Here are some numbered points:
[ 77 -57   9  -4 -17  46  -5 -72  18 -78 -11  35  25  -5 -39 -47 -55  -6
  56   3 -20  49  49 -40 -11 -55 -22 -62 -62  27 -77  49 -11 -50 -20  -9
 -43 -21 -12 -28 -48 -39 -38  -1  48  23  -4 -44 -39 -85 -61 -17 -44 -38] 0
[  4  25  40 -49 -60 -31 -36   2  61 -35   8 -67 -28 -22 -57 -48 -20 -48
 -34 -39 -80 -33 -21  43 -23   1  -9 -47 -30   2  -5 -21  49 -16  39 -34
  12 -17 -32 -28 -15  19   1 -20 -53   7 -50 -29  -9   4 -19 -47  15 -24] 1
[-42 -39 -40 -37 -72 -28 -87 -27 -39  11 -61 -41 -59 -36 -70 -38 -21 -53
 -54 -44 -24 -47 -39 -25 -10   3  -8  -6 -29 -41  11 -53   0 -14 -35 -46
  13 -15 -14 -27 -56  19 -42  -2 -55 -80 -33 -26 -61 -11 -46 -30  -4 -29] 2
[ 90  57  63 -10 -45  23  13  17 -11 -28  35  -9  30 -31 -13 -46 -39 -35
 -29 -10 -38  -5  17   4 -29  -1  46 -58 -63  47 -30   6  34  10  19 -23
  -1  -5 -16  -1 -12 -11 -29  12   4  26 -45 -48 -50   3 -44 -59  28 -39] 3
[-28  58  22  22  11 -20  21  48  62  51   8   5   2 -33  26  41  30 -21
 -46   2   5 -33 -22  43   4  41  62  39  66 -14  50  -5  59  86  66 -16
  51 -14 -14  44  44  62  32  11 -44  23 -20  55  35  51  37  25  40  49] 4
[-38  14 -53  33  -1  -3  36  44 -23  28 -10  13 -15  -3  61  52   7  37
  -1 -11  51  -3 -38 -43  49  16 -36  40  24 -58  24 -39  -8   1 -48  -8
   9 -19   8  41 -12  28  43  -1 -14 -42  24  42  32  28  38  38 -45  21] 5
[-14 -27 -36  62  53  57  42   5 -49  42  23  75  26  96  58  53  -6  20
  53  58  33  64  60 -40  32 -26 -23  55  69  -8  -1   8 -13 -30 -11  77
  11  -2  26  58  -1 -39  55  12  44  24  72  31  36  14  36  54 -61  -9] 6
[ 89  46  90   6 -32  57 -14  45  90  13  33   5  59 -32 -55  -3 -21 -24
  25   2  -8  36  18  51 -26  62  45  24  -2  58  40  32  20  27  67  11
  49  58 -33  12  38  36   1  10  64  22 -17   2 -35  31  -8 -12  48 -25] 7
[-14 -30 -21 -37 -60  11 -35 -67 -54 -61  34 -42 -43 -19 -22 -45 -55 -44
  -3 -11 -46 -40 -21 -42 -27 -37 -23 -90 -46  16 -76  18 -64 -61  17 -51
 -49 -19 -27 -26 -45 -36 -38 -17   2   8 -47 -88 -52 -84 -86 -65  -9 -38] 8
[ 44  41  48 -11 -33  67 -11  29  63  13  23  18  13 -20  18   9   2   8
  13 -12 -12 -22 -23  74 -27   6  51  25 -35  85  23   4  66  22  94 -53
  39  43 -27 -27  -1  33 -29  -6 -10  27 -30  14 -36  38 -18  -1  53  -9] 9
[-46 -43 -53  34 -15 -46  35  31 -26  25   8  -1 -42 -14   2  53  64   9
 -32  15   3  -8  -7 -28   4 -13 -36  54  40 -37  53 -10 -24  45 -37  37
 -22 -18  -2  28  33 -12  41  14 -14 -28  34  41  48  28  55  25 -46  78] 10
[ 42  55  74 -54  10  42 -48  43   7  36  37   6  13 -32  -8 -33   9  -5
  25 -37 -20  -8 -23  74 -27  16  64  25 -35  33  56 -22  62  30  76 -34
  38  29 -28 -16  23  20   0  14 -24   5   8  14 -35  35  10 -31  43  -8] 11
[-53 -25 -34   5  30 -30  28   1 -26  24 -20 -27 -14  -2  43  54  35 -20
 -61   1  37 -19  20   2  19  14 -21  11   6 -42  27 -65   8  12 -53  24
   8 -14  24 -14  26  35  59  -3   5 -32  10  19  34  47  22  15 -32  32] 12
[ 72  42  65  48  42  70  53  41  63 -19  37  78  87  50  30  40  -9  78
  67  73  67  64  87  57  75  15  43  41  49  63  39  76  15  17  79  80
  25  85  72  -5  43  19  27  14  61  24  65  29  48  17  57  42  69   3] 13
[-13 -18 -39  57  42  25  58  29 -21  68  10  19  41  49  60  63  91  64
  -2  30  54  30  -8  29  58  18   6  54  49   3  41  23  59  12   5  51
  39  -5  66  44  68  20  72  13  44   9  68  43  75  44  52  43  12  79] 14
[  2 -32 -37   6  10  39  11 -67 -50 -58  23  59  42  36 -29  12 -37  -6
  59  18  34  47  50 -41   2 -42 -38  39   6  -1 -32  65 -77 -14 -50  49
 -88 -17   1  -4 -44 -54 -29  -4  64  21  23 -27  19 -96  25  40 -31 -38] 15
[  1  28  62 -50  27   1 -33 -11  34 -62  19 -40   2  -2 -43 -60 -37 -54
 -47 -30 -45 -21  -9  16 -31   5  20 -89 -33  60  10  36  20  -1  26 -38
  26  15 -18 -29  -2 -12 -66 -18 -26  21 -46 -67 -51   3 -91 -61   9 -19] 16
New points follow, each followed by the numbers of its three nearest points above by angle, seen from the average point of the numbered points, nearest first.
[ -1 -43   9  35  53  55  53 -10 -40  -2  33  43  68  64  42  27   3  67
  54  30  67  77  19 -15  46 -28 -36  39  67  11 -47  48 -39  11 -50  84
   6   2  82 -17 -19 -55  58  11  63   9  65  28  65   1  26  57 -33  32] 6 14 15
[  1  55  36 -27  12  -3 -19  48  76  24   7 -22 -47  -8 -10  10  51 -10
 -46 -41  38 -33 -27  59  -4  59  75  56  51  15  58   6  61  44  33   8
  53  25 -33  43  44  32   1  13 -38   7  -6  45  -7  47  30   8  84  22] 4 11 9
[ 84  -1  48  19  -3  25  25 -12  60  24  36  47  70  53 -25  11  -9  36
  66  57   7  51  67 -24  -8 -14  22 -38 -19  76 -35  59   5 -18  78  79
  -4  39 -31 -29 -20 -26 -11  -5  48  24  24 -30 -21  16  -3  -3  67 -36] 13 7 0
[  4  41  46 -68 -73 -45 -34  29  48  23   4 -42 -29 -19  -9 -74  23 -37
 -34 -12 -79 -33  -6  20 -25  56  60 -44 -48   2 -16 -37  50  27  34 -52
  25 -19 -29  -3  41  18 -59 -19 -24  24 -51 -16 -34  15 -17 -59  55 -39] 1 16 3
[ 76  29  60  33  41  65  -5  18  36 -20  36   6  41  25 -40 -18 -25  -9
  72  76   8  37  37 -17  19 -25  19 -45 -47  67 -34  74   6 -18  62   8
   0  29 -26 -12 -31 -39 -25  15  19  23 -32 -32 -34  -8 -31  -2  40 -12] 0 3 7
[ 14 -14  -7 -70 -78 -30 -77 -10 -37 -60  16 -26 -12 -19 -45 -64 -37 -33
 -46 -39 -66 -37 -25 -12 -26 -57 -32 -58 -64  16 -47   4  -8 -44 -23 -11
 -75 -18 -33 -17 -56 -38 -57 -29 -28  25 -49 -53 -66 -97 -64 -60 -29 -42] 8 2 1
[-26  13 -36 -25 -28 -32  -5  48 -41  12   5 -54 -60 -27  27 -29  19 -19
 -61 -14 -38 -51 -24   3 -27  29 -26  -7 -18 -14  32 -53  43 -16 -53 -52
  22  -3   0 -33  -5  47  18  13 -35 -32  -4  33  -7  30   7 -16 -59 -10] 2 12 1
